128 stands for zero in the data rows.
Some points, one per row:
[ 43 210 214 192  61  32 131  92 175 158  94  71 101 164  95 193  96  96 182 149 154]
[ 70 162  98 144 214 100  53  45 102 147 114  17 114 132  44 195 106 144 175 106 192]
[110  35   0 203 160 207  38 183 106 139 126  45 240 106  93 118 138  74  89 169 141]
[164  58  21 104 214 216 102 125  67 105 142 117 169 110 111  87 143 156 103  97 133]
[ 73 131 124 185  58 112 169 162 167 134 125 113 135 173 135 149 114  79 160 158 110]
[126 206 209  48 148  74 180  59 125 120 111 161  40 145 115 135 122 177 187  83 105]
[118 102  52 103 241 159  71  74  73 130 150  77 144 116  85 145 138 161 131  83 166]
[107 135 133 162  39 121 171 169 171 132 123 145 138 147 145 124 123  81 142 162  96]
[197 130 209  32 159 127 153 114 106  99 134 214  99  98 159  78 150 190 112  92  94]
[239 107  93  72 144 218 140 160  97  92 120 202 124 101 162  39 142 165  86  95  78]
[128  60  46 168 105 184 140 196 141 121 164 147 184 120 170 104 136  97  86 154 124]
[111 204 169 178  36  91 163 141 183 133  92 122  88 166 124 155  88  85 159 148 129]
[221 115 154  42 140 161 171 147 100  90 158 239 103 117 179  59 147 173 100  89  83]
[241  83  84  62 226 214  81 123  66 100 125 150 153  87 126  59 159 183  68  87 119]
[181  56 110  87 124 172 159 184 119 116 148 190 166 102 179  69 178 118  88 126  75]
[ 55 165  68 175 187  99  39  52 102 157 125   0 131 138  38 200 100 125 170 129 202]
[ 91 175 228  99 129  45 129  65 129 141 112 121  76 135  91 170 119 147 176 115 127]
[ 56 140  71 199 132 106  73 112 140 159 131  53 146 145  96 180 101 107 132 159 192]
[170 144 204  80  80 110 202 153 150 100 139 227  98 137 184  91 139 139 113 113  88]
[112  98  95 171  83 153 142 173 144 130 127 129 166 136 148 126 129  82 119 162 105]
[ 82  91  94 145 177 117  75 113 107 157 132  49 161 118  75 155 135 115 139 137 159]
[ 66 192 213 166  46  38 168 111 183 138 125 139  82 161 130 181 107  95 176 152 130]
[215 202 255  12 157  71 151  72 111 108 116 225  58 106 130 107 129 218 120  90 106]
[230  93 111  47 255 182  69  94  34 119 127 139 134  71  93  70 159 219  94  82 124]
[ 97 199 108 151 169 116  65  66 116 137 105  41  97 131  53 175  92 150 163 108 182]
[162 130 136 146  54 161 185 176 155 115 123 184 124 142 163  81 123 101 121 138  83]
[177 125 131  85 138 158 168 133 117 102 138 193 107 128 173  87 138 150 114  99 106]
[118 135  98 147 110 144 135 134 136 128 117 110 126 145 112 123 112 109 139 132 125]
[119 104 140  66 212 113 111  95  95 134 135 121 112 110 114 134 168 168 136  94 141]
[ 65 182  83 172 194  91  45  52 109 147 123   0 113 139  55 206  93 135 166 127 221]
Here are 40 more points, each followed by its number:
[140 123  85 168 100 172 117 149 137 131 103 110 147 127 112 126 106 104 122 148 122] 0
[136 125 150 172  12 147 198 219 188 114 131 206 157 152 207 102 120  82  94 177  85] 1
[189 137 236  28 155  94 157 100 103 108 121 203  88 114 137  95 153 191 141  98  88] 2
[ 72 180 113 179 125 101 107  91 137 143 100  57 119 156  86 164 112 104 173 135 152] 3
[ 26 209 167 188  82  46 135  87 161 161 115  54  82 171  91 207  81 107 194 144 167] 4
[117  48  92 139  94 157 146 184 136 134 145 143 170 113 157 107 156  92 103 159  90] 5
[136 152 212  80  99  83 173 114 134 125 111 170  93 130 129 128 140 137 157 122  74] 6
[119  80  61 193  55 177 150 208 161 124 137 132 173 142 158 105 121  64 102 168 117] 7
[185  45  95  86 158 176 153 160 107 112 163 186 167  98 185  67 166 151  81 121 107] 8
[154  49 154 124  70 150 180 209 151 127 142 201 180 105 178  77 182  94  81 165  65] 9
[116 147 144 117 137 114 131 103 125 123 125 126 100 140 113 147 126 146 149 117 135] 10
[ 98 149  82 187 115 142  93 133 139 145 109  58 147 142  93 164  96  97 142 139 156] 11
[150  81  82 119 147 186 137 152  97 111 152 166 139 110 164 100 137 127 110 117 124] 12
[206 100  97  96 150 192 138 160  98 107 129 169 140 115 154  76 154 144 102 107  91] 13
[173  78  50 127 134 207 123 169 115 121 135 149 158 116 154  74 136 126 103 126  97] 14
[ 69 167 109 156 209  89  54  47 108 163 124  17 108 133  52 197 107 143 159 112 204] 15
[192 113  70 111 173 195 114 130  99 108 132 140 128 123 138  87 124 152  97  98 136] 16
[119 118 108 118 156 118 109 109 120 126 132 110 118 128 118 143 130 135 142 119 139] 17
[156 148 144 137  67 136 163 155 148 113 110 176 115 142 153 100 119 111 123 129  97] 18
[ 64 110  51 161 156 141 100 120 123 145 137  61 157 131 100 157 124 108 140 138 163] 19
[246 101 192  54  98 164 175 177 119 106 118 251 127  97 172  38 158 157  89 121  43] 20
[195  76 177  41 175 159 155 135  96 102 132 200 134  86 163  67 173 173 100 109  90] 21
[119  70  41 185  90 189 133 201 143 130 142 122 194 137 157 111 139  70  97 158 104] 22
[177  70 118  88 162 160 133 139  98 112 141 175 142 114 151  94 150 156  99 104 104] 23
[ 99  85 131  90 239 104  56  72  86 159 147  55 150  95  73 152 156 164 124 121 163] 24
[130  92  74 170 102 169 117 191 145 128 156 114 168 127 161 120 128  93  88 157 143] 25
[161  71  24 158 152 209  88 170 105 126 123  97 183 105 130  92 136 113  78 139 139] 26
[ 94 200 221 113 100  50 136  84 149 148  91 114  87 140  83 157 114 144 178 129 117] 27
[ 60 168 142 152 195  59  64  63 120 152 124  39 123 125  65 206 110 149 145 128 213] 28
[ 86 210 180 166  86  72 135  92 151 138  89 102  86 163  89 168  95 119 177 134 137] 29
[190  86  20 131 184 223  83 138  84 107 141 129 158 100 135  81 126 142  83  94 133] 30
[ 57 128  81 202 150 102  65 109 143 166 129  15 169 133  69 186 113 104 144 160 178] 31
[137 151  33 195 165 157  61 110 120 134 150  64 146 132 113 167  93 119 104 127 207] 32
[142 104 130  87 140 143 156 142 123 115 137 171 133 123 157 113 146 140 123 117 110] 33
[101 211 170 147  74  82 140  99 159 134 115 116  82 162 113 171 100 133 173 128 144] 34
[109  71   0 222  98 198  95 189 143 139 124  69 206 143 120 129 127  53 111 170 126] 35
[130 112 104 150 124 148 119 142 123 128 122 121 147 123 125 110 131 113 121 144 108] 36
[ 71 105  53 201 127 139  91 142 150 155 138  58 162 137 101 167 107  88 129 159 173] 37
[ 50 134 106 197 132  80  89 106 149 147 138  60 157 143 102 192 103 103 128 158 190] 38
[108 128 135 184  24 122 185 185 192 121 125 163 133 157 173 128 110  64 131 160 100] 39
Which two of these numbered points are nearest to each point below, ignoring the 3 directions in which the first points spread most? Their numbers follow each, nearest first.
[ 98 133 221 106  42  67 202 156 174 137 133 183 100 137 159 129 132 100 148 152  81] > 5 21
[ 59 182 252 150  29  20 175 126 200 148 125 146  98 155 143 186 112 106 169 159 139] > 28 8
[110 123  37 174 167 163  91 124 116 136 134  72 146 123 118 153 108 110 125 138 177] > 16 39
[142  83  30 150 146 192 102 158 106 139 121  97 175 126 122 103 130 100 105 131 116] > 35 14
[136  99  82 121 196 152  95 125 101 127 168 119 152 108 140 138 130 150  96 114 170] > 38 25
[129 120  51 167 189 168  53 116 111 138 120  49 161 113  94 139 118 134  98 127 177] > 26 1
[180 210 239  59 107  98 177  89 121 101  99 197  45 133 128 110 114 174 162  92  96] > 29 18
[109 142  76 164 137 137 103 119 129 123 129  91 130 134 118 162 103 115 143 124 166] > 39 16
[159 200 255  20 128  40 170  62 124 116 103 181  50 125 114 125 147 192 176  94  74] > 6 27
[ 58 100  67 170 175 126  80 113 115 158 111  20 157 127  65 164 122  98 147 144 158] > 6 2
[137 103   0 200 150 207  58 142 118 125 116  60 178 127  96 126 109 103  96 145 164] > 16 18
[188  80  70 116 167 189 100 145  96 117 131 130 158  97 141  80 142 145  76 111 124] > 26 7
[168  46  13 138 190 221  67 155  84 124 150 115 189  95 135  93 146 134  74 126 157] > 37 7
[107 175 184 123 132  69 108  90 131 135 113 102 101 128 106 165 113 150 140 128 153] > 31 1
[184  96 137 131  50 177 195 209 147 107 133 220 149 127 205  55 151 107  85 149  58] > 36 22
[190 132 159  41 203 151 139  90  87 107 134 186  84  95 141  90 143 196 106  79 123] > 15 37
[ 71 114  52 215  75 151 137 182 162 137 133  81 158 150 140 158 114  62 131 169 140] > 4 10
[ 36 178 136 164 157  56 103  72 139 149 122  48 102 149  81 220  94 116 170 124 199] > 33 37
[117  90  86 205   0 167 192 233 196 126 117 154 168 153 169  94 125  35 122 191  71] > 35 36
[144 167 148  76 193 119 112  69  97 113 139 130  79 116 118 139 117 175 143  94 172] > 12 7
[105 117 156  93 131 101 163 112 122 124 154 154 111 136 155 139 143 153 143 118 134] > 8 33
[ 23 200 220 196   5   6 183 127 224 161 115 110  87 179 132 209  92  61 186 171 142] > 23 8
[223 123 142 106  57 172 198 189 141  93 130 242 118 134 195  64 136 137 101 122  53] > 34 18
[119 181 150  71 244  95  60  17  75 140 128  69  84 123  71 179 121 207 149  82 199] > 15 37
